One turn moves each row of this set onto another row. After a few examples, where does it send each row asked below?
fafo: -13	8	3	9	-15	17	9	-14	2	-17	-1	-3	3	-15
zavor: -8	7	-4	3	-18	18	-9	-20	-16	-11	12	-12	5	-15
Vit: -3	-18	-4	6	-35	5	-9	-12	-13	-16	7	5	-3	-6
natu: -2	-2	13	8	-19	8	0	-18	2	-9	3	-6	-9	-17
rodek: 4	7	-14	10	-19	0	2	-5	-4	-20	16	6	-16	6
zisit: -6	11	-12	8	-22	29	-14	-15	-3	-14	9	8	2	4
fumok: -2	-2	13	8	-18	9	-1	-18	3	-10	3	-6	-10	-16
lusiv: 5	4	-16	7	-20	-1	5	-2	-6	-20	16	6	-13	3
mag: 8	-1	-15	8	-26	0	0	-8	-1	-18	17	5	-13	7
Tef: -8	-1	-2	13	-30	1	-5	-5	-11	-18	17	8	3	-17
lado: -3	2	-16	1	-25	27	-8	-8	-9	-14	9	8	8	-5
begif: -10	-2	2	6	-18	21	5	-21	2	-15	-9	-5	-4	-4
Zafu: -10	11	-3	6	-18	18	-12	-23	-13	-11	12	-12	2	-10
pudu: 7	3	-14	10	-25	0	-1	-7	0	-18	19	6	-14	8
Gadus: -9	-4	1	4	-18	18	9	-14	-1	-15	-7	-4	3	-13
Vivin: -2	1	-15	2	-25	29	-12	-14	-7	-13	5	7	3	3
bavaz: 5	2	-15	7	-21	2	1	-7	-4	-19	12	5	-17	9
paza: -13	8	5	11	-15	20	5	-20	5	-16	-3	-4	-4	-6
Vevu: -6	-7	0	14	-32	9	-17	-22	-5	-15	8	5	-13	6
fero: -7	2	-5	0	-20	19	-10	-22	-17	-10	8	-13	3	-10
det: -12	9	2	21	-27	4	-14	-15	-2	-18	18	9	-7	-4
ruvi: -2	-2	14	8	-19	8	0	-18	3	-10	3	-6	-9	-17
godos: 6	-1	-16	6	-22	0	3	-4	-7	-20	12	6	-15	6
ziso: -7	12	-14	7	-23	26	-9	-8	-6	-15	13	9	8	-5
Rokud: 6	3	-15	9	-24	-1	1	-5	-1	-19	20	6	-11	5
fut: -8	6	-3	3	-19	20	-13	-26	-13	-11	7	-13	-1	-7
tekud: -2	-2	13	8	-19	8	0	-18	3	-10	3	-7	-10	-17
ver: 8	-1	-15	7	-26	0	2	-5	-3	-19	18	5	-11	4

bavaz -> rodek
fafo -> Gadus
Now these:
ziso -> lado
det -> Tef
ver -> mag
Zafu -> zavor

One turn moves each row of this set onto another row. After a few examples, where does it send each row asked below?
darot: -5	2	2	14	1	-8	16	12	-13	-20	6	-1
kol: 8	4	16	-11	3	-3	-8	5	-12	0	-5	0
kek: -3	-3	7	9	-12	-4	-5	13	-10	-25	-2	0
Luda: -3	1	3	10	7	1	16	5	-2	-23	-4	6
tok: 2	11	21	-9	6	-1	6	4	-6	1	0	-11
Lomuz: 3	-5	11	16	-16	-3	-5	7	-7	-18	-5	0
Nitev: -5	-1	21	-8	-4	1	-13	11	-7	-7	3	-6
zelos: -2	-3	26	1	-7	1	-9	9	-5	-1	3	-10
bota: 0	11	7	6	8	-3	22	0	-5	-14	-1	-3
Doni: 1	7	1	13	-13	-9	6	4	-12	-23	-1	-3
Zado: -3	4	9	1	14	4	16	3	0	-14	-3	4
rara: 4	4	15	1	15	-2	17	12	-7	-6	-8	-3
gonag: 3	9	22	-8	-5	-3	-6	6	-10	-1	0	-12
loruv: 3	3	10	-7	-6	-6	-14	4	-15	-6	2	2
kar: -3	-2	2	13	-5	-3	7	9	-6	-28	-4	4
Laf: 5	9	11	17	13	4	-7	8	-3	-1	11	-9
papo: -4	-3	14	1	-12	-3	-13	14	-10	-16	1	-4
Daku: -4	2	21	-11	7	4	-3	7	-3	-2	2	-4
bagi: 1	12	15	-3	11	-1	18	1	-4	-4	-1	-7
Goze: 1	-5	20	8	-16	-2	-11	11	-7	-10	-2	-6
beke: 10	9	2	23	9	3	-6	3	-3	-10	3	0
vivu: 12	6	8	23	4	2	-13	11	-5	-8	1	-7
Tesi: -4	1	26	-2	4	4	0	4	-1	3	6	-8
nam: -5	3	19	1	11	5	11	-2	2	0	6	-2
Zagi: -1	4	9	10	10	-5	22	13	-9	-14	-1	-3
Buk: -4	4	17	-8	15	5	9	3	0	-5	0	0
bez: -1	1	4	15	1	1	14	-5	0	-17	-2	7
mem: 0	9	1	13	-2	-6	17	1	-8	-22	-1	-1
fus: 8	5	19	-7	12	-1	6	9	-8	0	-9	-2
Lop: 6	7	13	18	9	4	-11	12	-4	-2	8	-11
gufaf: 3	6	8	7	-18	-9	-6	7	-14	-18	-1	-6
Bepeb: -4	3	10	9	9	4	17	-6	2	-8	3	3
nuzug: 5	10	7	18	15	5	-4	3	-2	-3	11	-5
ludi: 9	5	12	20	5	3	-13	13	-5	-5	4	-10
zoma: 12	7	4	24	6	2	-10	6	-5	-11	0	-2
zeg: -2	2	4	1	-10	-9	-10	5	-17	-14	8	2
mis: 3	6	16	-2	-14	-7	-11	8	-14	-9	0	-10
Lil: -5	1	0	10	-8	-10	2	9	-16	-20	10	0
dizad: 2	-2	4	19	-10	-1	6	0	-4	-21	-5	5
nogu: 7	10	3	21	14	4	-4	1	-2	-6	7	-1

Daku -> kek
nogu -> Lop
mis -> mem
Now these:
loruv -> darot
bez -> Tesi

One turn moves each row of this set onto another row. After a few examples, where does it send each row asked below?
viri: 13	0	9	20	4	-12	1	1	12	6	9	-8	4	0	2	14	-4
Vakir: 7	0	11	12	7	-12	21	-12	12	-2	7	17	-22	-2	7	-10	-1
Rozes: 9	-3	4	9	3	0	7	2	15	-6	-15	4	-20	-18	2	-11	3
feliz: 10	1	12	14	-3	-18	16	-12	9	11	15	11	-11	-3	12	-5	-2
peza: 13	-4	14	3	-4	-5	7	-4	11	13	20	11	-4	-3	12	-9	-2
ril: 12	-2	6	23	8	1	3	-5	11	-8	2	13	-3	-20	0	-17	-5
Tuv: 13	-3	13	12	20	-7	-5	-3	3	9	-3	-2	-2	-5	4	12	7
Pogun: 12	-1	9	5	8	-5	15	-5	19	7	7	19	-11	-3	6	-17	-8
kasi: 4	10	0	4	12	-1	14	0	13	6	18	5	-6	-10	15	3	0
Raru: 9	-6	2	6	1	-4	2	2	12	-3	18	-8	2	-7	0	14	-4
Tifon: 14	2	-2	10	5	-17	-1	-3	25	-1	10	0	-11	-13	-13	7	5
zan: 17	-16	11	11	9	-6	14	-10	9	2	-8	3	-1	-11	-13	-6	11
tozok: 13	-2	12	13	6	-1	19	-4	12	-8	0	10	-29	-5	3	-10	11
zur: 5	-7	-4	10	-1	-21	-1	3	12	9	12	14	-5	-2	-3	-9	11
Puv: 17	-2	14	4	0	-4	18	2	14	-1	-7	13	-17	-4	-2	-17	5
radup: 4	-2	11	-5	1	-15	-2	-5	3	8	10	4	-8	-7	3	7	16
Gimo: 16	-1	0	7	8	-3	4	-1	3	-10	-7	-3	-11	-22	-11	0	5
venuf: 5	-12	1	2	9	-3	3	-2	3	-2	-2	-10	-3	-12	-4	13	4
fom: 12	-2	9	15	13	5	2	-2	9	-12	-6	4	-26	-12	3	-4	11
tozu: 5	1	7	9	9	-4	13	8	6	0	13	17	-9	9	-9	-8	2
Bupam: 7	-10	14	7	1	-8	6	-4	25	-11	-6	-5	-2	-15	8	7	3
Meli: 12	-6	11	15	15	-3	-3	0	5	0	-3	-9	2	-4	1	14	4
viru: 4	-8	-3	13	6	0	-5	2	19	-8	-1	-1	-8	-17	9	-12	13
rekil: 16	-8	16	13	10	-2	22	-10	9	-11	3	5	-23	-3	-1	-5	11
remum: 7	-9	4	7	0	-9	-3	-1	12	12	22	5	-4	3	-3	3	-3
tud: 19	-2	7	16	18	4	-1	-1	3	-6	-4	-5	-11	-13	-5	5	11
pitu: 5	-8	10	17	-7	7	10	7	8	6	1	6	-10	-4	11	-14	10
lufa: 9	2	11	21	-10	-15	13	-10	2	6	10	7	-14	-4	12	-7	2
lafer: 9	-2	4	3	-3	-10	13	-5	5	2	11	13	0	-14	18	-12	13
kirev: 19	-2	1	8	15	-10	0	-2	6	-6	8	1	6	-18	-8	-8	13
did: 4	-15	5	0	15	-12	8	2	13	5	0	-3	9	-5	6	3	13
Tidaf: 5	-2	7	18	10	-9	17	-19	7	-2	8	13	-20	-8	8	-10	-3
Takan: 12	-10	6	6	0	-4	15	6	14	-13	1	6	-8	1	-4	-13	20
nanov: 7	-2	11	18	-3	-22	1	-6	9	12	14	5	-2	3	4	4	-4
mima: 4	-3	-7	8	17	-5	19	-5	18	-7	5	17	-4	-6	3	-13	3
Lega: 11	1	1	10	1	-15	8	12	24	-7	15	2	6	-6	7	2	2
nevi: 15	7	11	18	8	-11	9	3	10	5	6	-3	4	1	9	14	-4
Gusad: 10	-9	13	17	13	3	1	-2	18	-11	-2	-1	-26	-7	5	1	10
regu: 4	1	7	22	-1	-20	5	-1	10	9	6	7	-8	9	1	3	-5
Kigev: 24	2	11	18	15	-1	-7	-1	9	-4	4	-3	-14	-13	-4	5	12

fom -> tud
Tidaf -> rekil
Now these:
Pogun -> Puv
ril -> zan
viru -> kirev

One turn moves each row of this set onto another row. After a few examples, where does it send each row asked below?
Supu: -7	12	-16	-1	-9	3	-14	-14	13	-30	10	1	-3	-12	4	29	-13	-8	-5	9	-6	-1	-3	-20	7	0	-10	9	-1	-10	-19	0	-18	9	29	11	-11
dori: -12	16	-15	-4	-12	2	-11	-13	13	-36	10	1	-9	-13	3	31	-14	-2	-6	13	-12	-7	-4	-17	4	-6	-13	9	-4	-6	-17	2	-15	11	24	10	-13
Siz: -24	12	-13	2	0	26	-3	-3	12	-6	-6	-16	-19	-9	-4	2	-17	-4	-10	2	-11	-4	-3	0	1	-7	-9	13	5	2	8	15	-22	3	31	6	-4
kamut: -9	15	-12	0	-8	2	-13	-13	10	-31	13	-4	-7	-14	1	28	-13	-8	-8	13	-9	-2	-1	-19	6	-3	-16	9	-4	-9	-19	1	-16	11	23	13	-16
dugos: -7	6	-17	-2	-6	14	3	4	1	-26	-5	-8	-16	-30	23	14	-26	-11	-4	16	-19	3	-16	-5	2	-4	1	17	-6	-3	0	-4	-10	10	7	5	-1
Tubor: -6	5	-16	-2	-8	15	3	4	3	-28	-8	-7	-20	-27	23	10	-23	-12	-5	15	-16	4	-14	-6	2	-3	1	16	-1	-4	3	-3	-11	7	5	3	1
Fozed: -8	6	-8	8	-2	5	6	-11	9	-26	5	-21	-3	-23	7	10	-12	-6	-24	0	-5	0	-11	-15	-3	-15	-8	10	11	-13	9	4	13	-15	22	15	-2
lebef: -19	9	-12	4	-4	26	-9	0	11	-11	-6	-19	-23	-12	-5	1	-15	-4	-12	2	-16	0	-7	1	-1	-3	-7	15	4	1	8	14	-22	10	34	10	-7
lolu: -22	8	-11	5	-3	26	-10	4	11	-16	-4	-18	-25	-11	-3	4	-15	1	-12	2	-13	-3	-1	-1	3	-3	-9	15	4	0	7	15	-22	6	34	5	-3
pubi: -7	15	-11	-3	-11	2	-10	-15	13	-34	12	0	-4	-12	0	27	-15	-10	-6	13	-12	-3	-4	-18	7	0	-17	7	-2	-10	-20	3	-12	12	24	12	-9
ganik: -6	4	-4	10	-8	6	2	-17	9	-27	7	-19	1	-20	7	7	-11	-3	-21	-1	-9	-1	-14	-12	-4	-14	-4	9	9	-13	11	0	10	-14	23	17	-2
zilo: -19	12	-13	2	-4	22	-7	3	17	-10	-4	-17	-22	-12	-1	2	-14	-4	-12	2	-14	-3	-2	2	3	-4	-8	12	3	2	8	18	-22	8	33	5	-3
zute: -5	4	-8	5	-6	9	-1	-15	10	-21	10	-21	-2	-23	6	8	-11	-4	-20	-1	-8	0	-15	-12	0	-16	-6	12	14	-14	12	0	12	-14	18	17	-3
tuse: -6	5	-14	-1	-7	14	3	3	2	-29	-7	-8	-20	-31	21	13	-26	-12	-4	15	-16	5	-15	-7	1	-2	0	17	-2	-1	3	-3	-14	9	3	5	-3
lonet: -11	1	-9	7	-2	7	2	-17	10	-23	6	-19	-3	-22	6	12	-16	-6	-25	3	-4	-3	-15	-15	-2	-17	-8	13	12	-15	14	2	9	-15	23	15	-1
Nat: 1	0	-18	-12	-1	3	9	-8	9	-35	-1	-18	9	-24	-7	11	-22	-9	-9	7	-6	-5	-3	3	-2	6	-6	12	6	-8	6	7	-10	9	16	-13	-6
Gid: -6	-7	-19	-15	4	22	-6	-16	4	-33	5	-1	-10	-24	4	8	-24	-12	-8	-6	7	1	-28	0	7	-10	-3	6	5	2	1	7	-11	7	24	13	-11
dar: -9	20	-13	-1	-9	2	-11	-14	11	-35	9	-2	-2	-18	4	29	-15	-3	-3	14	-11	-3	-7	-18	7	-1	-14	8	-6	-15	-14	4	-18	14	24	11	-9
puvi: -12	17	-13	0	-9	-2	-8	-13	10	-34	8	-1	-6	-14	2	31	-13	-7	-4	12	-10	-5	-6	-16	8	1	-12	5	0	-16	-16	0	-15	12	28	11	-9
suz: -4	-5	-19	-15	2	21	-6	-14	6	-28	4	-2	-11	-23	5	8	-23	-13	-8	-5	11	1	-29	1	5	-7	-1	7	7	2	2	9	-10	10	24	11	-12
ruzev: -6	-9	-20	-13	4	20	-8	-14	7	-30	4	-1	-10	-27	4	11	-23	-11	-10	-6	8	2	-29	0	5	-10	-3	8	6	4	0	5	-11	10	28	12	-10
desef: -19	9	-14	8	-5	21	-5	-1	11	-14	-4	-20	-18	-12	-5	0	-19	-3	-8	3	-12	-3	2	-3	6	-5	-11	15	0	5	12	17	-21	6	37	4	-2
Fubi: -1	-1	-19	-13	-3	3	11	-6	13	-33	-1	-21	9	-26	-7	12	-25	-7	-10	9	-4	-3	-2	6	-2	4	-5	15	4	-9	4	7	-7	7	19	-9	-7
Fibub: -9	7	-15	-1	-8	15	2	5	3	-25	-6	-8	-18	-31	24	12	-26	-12	-4	14	-16	6	-15	-5	2	-4	0	16	-2	-3	1	-4	-11	7	5	5	-1
Zuzi: -13	15	-15	-1	-7	1	-8	-14	14	-30	15	-2	-5	-12	3	29	-16	-10	-7	11	-14	-5	-6	-17	6	-3	-12	8	-3	-9	-21	-2	-17	10	23	10	-11
zoke: -7	1	-7	6	-1	5	4	-15	10	-24	8	-22	0	-20	6	9	-12	-4	-26	3	1	0	-15	-15	-1	-11	-8	13	9	-11	11	0	13	-11	21	14	0
nin: -7	2	-5	6	0	8	2	-16	13	-24	5	-17	-1	-24	7	7	-11	-5	-23	1	-7	-1	-12	-15	0	-15	-3	13	11	-10	12	-1	12	-15	22	16	0
Zovip: -21	7	-12	6	-2	27	-5	1	14	-12	-1	-20	-21	-9	-4	4	-15	-4	-7	-1	-14	-4	-2	-1	2	-8	-11	13	2	-2	9	14	-20	9	36	6	-7
vul: -8	-5	-21	-14	6	24	-7	-13	6	-29	5	-3	-8	-24	4	10	-25	-12	-8	-7	6	6	-28	3	4	-7	-2	7	5	3	0	9	-9	10	26	13	-11
bep: -6	17	-13	0	-8	1	-10	-13	15	-35	10	1	-5	-17	-1	32	-15	-8	-5	12	-9	-5	-5	-15	9	-4	-16	8	-3	-10	-15	0	-15	11	24	14	-12
rinuz: -6	7	-17	0	-6	14	3	4	2	-26	-9	-5	-20	-32	21	12	-26	-10	-7	13	-17	4	-13	-6	0	0	2	15	-3	-5	2	-5	-11	7	6	5	1
Tuf: -3	0	-19	-12	-3	2	10	-7	11	-33	0	-18	5	-25	-10	13	-24	-9	-9	10	-4	-3	-1	6	0	3	-6	11	8	-9	5	7	-11	10	16	-12	-9
fefop: -9	15	-12	-2	-10	5	-6	-13	11	-31	11	2	-6	-17	5	32	-12	-3	-7	12	-12	-4	-4	-17	7	-2	-12	8	-4	-13	-18	3	-18	10	28	15	-12
ralig: -9	8	-10	13	-6	3	0	-14	8	-23	9	-16	-3	-25	9	10	-15	-5	-24	2	-7	2	-13	-12	-3	-15	0	10	10	-11	13	1	10	-16	20	15	-4
Biso: -4	1	-20	-12	0	-1	9	-8	12	-33	-2	-17	6	-25	-10	14	-23	-8	-7	8	-4	-3	-1	5	-2	2	-6	14	4	-9	8	9	-9	10	18	-11	-6
Nasos: -8	5	-7	7	-6	4	5	-14	11	-25	4	-18	1	-22	8	10	-14	-1	-21	-2	-5	-1	-12	-13	0	-12	-9	7	15	-11	10	-6	12	-13	21	16	-1
tufe: -21	15	-9	4	-6	26	-4	-1	14	-13	0	-21	-21	-14	-2	-1	-14	-4	-8	4	-12	-3	-2	2	5	-2	-11	14	1	4	7	16	-22	6	32	6	-3
vofid: -6	-6	-22	-17	2	22	-8	-15	6	-30	5	-3	-8	-23	5	9	-23	-12	-8	-7	7	3	-27	1	7	-7	-2	8	7	3	0	7	-8	9	27	13	-11
Nagep: -3	0	-18	-11	-2	3	10	-7	10	-34	0	-19	8	-25	-10	13	-26	-8	-10	9	-7	-4	-1	5	0	3	-6	14	4	-8	4	7	-9	8	16	-12	-5
teto: -18	12	-13	6	-5	27	-4	-3	14	-9	-3	-19	-19	-10	0	2	-14	-2	-10	6	-9	0	-2	-2	5	-5	-12	11	4	1	10	20	-21	8	35	6	-3
Buze: -6	6	-11	7	-9	7	4	-15	11	-26	8	-15	0	-21	7	8	-16	-1	-24	1	-10	-3	-14	-9	-1	-15	-6	14	11	-11	12	2	14	-16	22	17	-3
Pok: -23	13	-14	3	-2	25	-4	2	15	-12	-3	-20	-19	-13	-2	0	-16	-1	-5	1	-11	1	0	-2	8	-4	-12	14	6	3	6	16	-20	6	34	7	-3

Tuf -> Tubor
Fubi -> dugos
Fibub -> vofid
Now these:
rinuz -> ruzev
fefop -> Zovip
Zuzi -> Pok
puvi -> lolu
Nasos -> dori
bep -> zilo
ganik -> kamut
zoke -> dar
suz -> Nat
ralig -> Supu
zute -> pubi

